Rotation paths and how fast each direction turns (degrees per step):
Each turn is a multiple of 5 degrees from 10 to 175, or 0.
Each row of a path follows its step; steps can be skipped.
path 1
step 2: [  1   2  -6  -7   2 -38  -1  12  -8  15  11   7 -25 -19 -14  -9  19 -24
   5 -10 -19   3   1 -19  -4  23  -7  -1  21 -25  -6  10  12   7 -18  -3
 -26 -18  14  22  13 -19  16  -2  24  -6  35   0  -7   7   2  -2   8 -12
  -5 -19  -6  19  21   6   2  20  -7 -10 -26 -25 -18 -15  -3   4 -11  13
   6   3  15 -11 -21  11  -9  17  21   4  11   9  -3]
step 7: [ 19   8  -7   3  25 -14  -6 -16   9 -13   0   1 -19   7 -11 -31  -9   5
  -6 -24  20  24  -7   7  32 -11  32  -8  -1   8  -3  -6 -13  -8  -3  -1
   0  -2   0  -8 -18  -6  22 -27  17   3  15 -29 -32  15  35   3   7   4
  11  -6  -1 -15  -8 -32 -13   2   4  -5   3   7  -1 -25  13  -9 -19 -18
  -1 -24   8   7   0   1  -2   0   9  16   5  -2 -25]
step 11: [-27  17   6 -24 -16   1  15  19  -7   7   1  20  -5 -11  18  -5   4  14
  18  24  12 -10  -4  -6   1  -1 -10   2  -4  -1  32  -6  -4  -8   4  -2
  -8 -35   2   1  -8 -24   2   3 -28  16   5  36  13   9  20 -18  -8   5
  14   6 -13  20   0  22   9   5  -7  14  19  -3  -2  -6  -5  27 -16 -25
  25  14 -20 -13 -16  20   5   1  -5  -3 -37 -11   8]
step 18: [  2  21   0   1 -10   1 -10 -19  -8  -8  22  -1   1 -11  -3  19   9  -2
 -11  24  38  -9  15   6   6   1  -8   7  -8  -1  12   2 -14  -6  -5  -1
   4   4 -23   8   2 -18  13 -14 -11 -14   8 -20  30  20 -18  12  16  -6
 -18  19  12  12   1  11  -8 -29  -3   6  16  -2 -26 -30 -23   3   3   2
  43 -17 -20  -4 -16   2  14  -2  -5  25   1 -32  -7]
step 25: [ 11   3  21   2   6   4 -17  -2 -21   3   7  -2  16  -9  -7   3   5 -16
 -26 -12   8 -15   6   8   3  13  11 -15   9   6 -29  -4  -2 -11  30  -4
 -25  -7 -12 -19   4   9   0 -25   3   6  19  -8  -9  20  -5 -27  14  30
 -27  -4   7  23 -20  16  -7 -13  11  10 -14  -8   5  16 -12   4  -7 -20
  27 -35  -3  24 -23  -8   8   8   8  -3  22  20   0]
step 28: [ -4  13   9 -12  -8  -4  18 -18  -1  29 -18  -1  -9 -23  13  -5   7  -5
  17   4  30  -8  24   2 -18  15 -16 -16  -3   1  -7  10  10 -17   9 -10
 -11  19   2 -14  -1  15   2  -9  17  20   1   0   0  12  13 -19  11 -10
   8  -5   6  35  -3  12  -1  17  27  -3 -29  -3 -29 -17   2  23  21   5
   2  -2   4 -28 -24  15   7  15  -6   8 -41   5 -18]
step 29: [ -5  16  37   4 -31  17  12 -18   9  12  -9 -11 -11 -15   2   6  30  -3
 -23   9  -4 -15  -2  -6   5   0  -3 -12 -21 -33   1   5   0   9 -16  18
   1   1  14   4 -20  -4   8   2   8  22   5   1  -7  -4  13  22 -23 -20
  16  -8  29  -7  10  -7  30  14  31 -22  21   0  18 -16   4   4 -15   5
  -6  31  -1  -3   5   0  17  19  -3   1  -4 -18  -1]
step 32: [ 17  12  20 -13  -2  -4   0  -5 -17   2  23   2  -9   7 -18  -4   9   1
   7  -4 -45   5 -14 -10  20   6  26 -10  20   1   5  15 -29  30  10  -6
   0  -8  -1   9 -10  12  -5 -20  -4   3   4 -45  -6  -1   1 -16 -18   7
 -10  -4  -5 -14   1  -1  19  19 -18 -10  20   6  15  12   1  14 -27 -14
   0  -4   8  -8 -20  10   9  25  31   5  27  -1  -1]
Speeds:
[-5 -3 -2  6  6 -6  6  6 -2 -4  1  1  0  2  2  5 -1  0  7  1  2  7  2  0
 -1 -2  1 -2  4  1 -1 -1  2  2  1 -6 -3 -1  2  1  0 -4  5  2  5  2 -2 -4
 -3 -9  4  2 -1  1  2 -1  5  3  0 -4  4  0 -1 -4  2 -3  3 -3 -2 -2 -4 -5
  3  3 -3  0 -1  5 -5 -3  0  2  1  3  1]
10
[ 1  3  2  3  1 -1  1  2 -1  4  1 -3  0 -2  2 -1 -1  4 -5 -5  6 -4  1  1
  0  6  3  1  4  0  6  0 -3  4  0  1  6 -4 -4 -4  1  2  1 -1 -4  8  3  1
 -7 -3  1 -1 -1  1  6 -1  2  5 -3 -1 -1  1  1 -4  2  2  0  1  5 -7 -1  0
  4  2  4 -1  4  2  2  6  1 -6 -4  7  1]
85
[-1 -2  2  7 -2  0  0  1  0  0  3 -3  4  2 -1 -2  4 -3 -5  3 -3 -4  2 -6
  1 -4 -3  2 -2  1  0  1 -9  2  1  2 -2  0  4 -3  1 -3 -1  4  2  3  2  1
 -1 -1  2  3  6  3 -6  4  4 -1 -1 -2  0 -5  7 -4  1  1  1 -1  4 -4  2  5
  6 -1  1  0  2 -5 -5 -5 -6  3 -3 -4  1]
170
[ -2  -5  -3   0  -1  -2   1   5  -2   1  -1   1  -3   0   2  -5   2   3
   2   0   1   3   2  -3  -6   4   0  -5  -5   4  -2   4   0   0   4   5
  -2  -6   0 -10  -2   1   2   2   1  -5  -1   1  -1   3   2  -7   5  -5
   1   0   4   4   7   4   1  -4  -1  -1   4  -1   1   6   1   0   3  -4
  -4  -2   3   0   0  -1   6  -2  -5  -1   2   0   5]
130
[ 4  1 -1  8  5 -1  5  5  1  0  1  0 -3  2 -2 -5  6  2 -1 -3 -1 -1 -1 -2
  1  3  1 -3 -4  2 -7 -5  6 -3  0 -7 -2 -1  4  5  4  1 -4 -3 -5  0  1 -1
 -2  4 -2 -6  4  1 -1 -1 -2  0  0 -5  3  2 -3  2 -8  1  2 -1  1 -4  0  2
  4 -3  1  1  3  0  4  2  1  7 -1 -1 -3]
140
[ 2 -1  1  5  4  0 -2 -6  0  1 -6 -2  1 -2 -2 -4 -4 -2  1 -1  2  0  1  3
 -1 -3  0 11  2 -1  2 -4  3 -1  1  2  1 -8  2 -3 -3 -3 -1  5 -2  4 -2  1
 -1  3 -2  4  3 -4 -3  0  0  5  7  0  1 -3 -4 -5 -7 -2  2  0  3  3  1 -4
  0 -3  0  8 -4 -1 -2  3  2  2  5  0 -4]
20
[-4  5  5  0 -4  2 -1  2 -1 -4  4  1  0 -1  1  5  5  4 -6  1  6  1 -4 -2
 -3  2  1  5 -6 -4  2  2  1  0  0 -4  0  1  7 -2 -7 -3 -2  2  0  4  3  3
  6 -7  1 -1  1  0 -2  1 -2  6 -2  2 -1 -3 -6  3 -2 -2  2  2 -5 -5 -1  3
 -6  0  1  0 -1  3  1 -3  3  1  2 -2 -1]
55
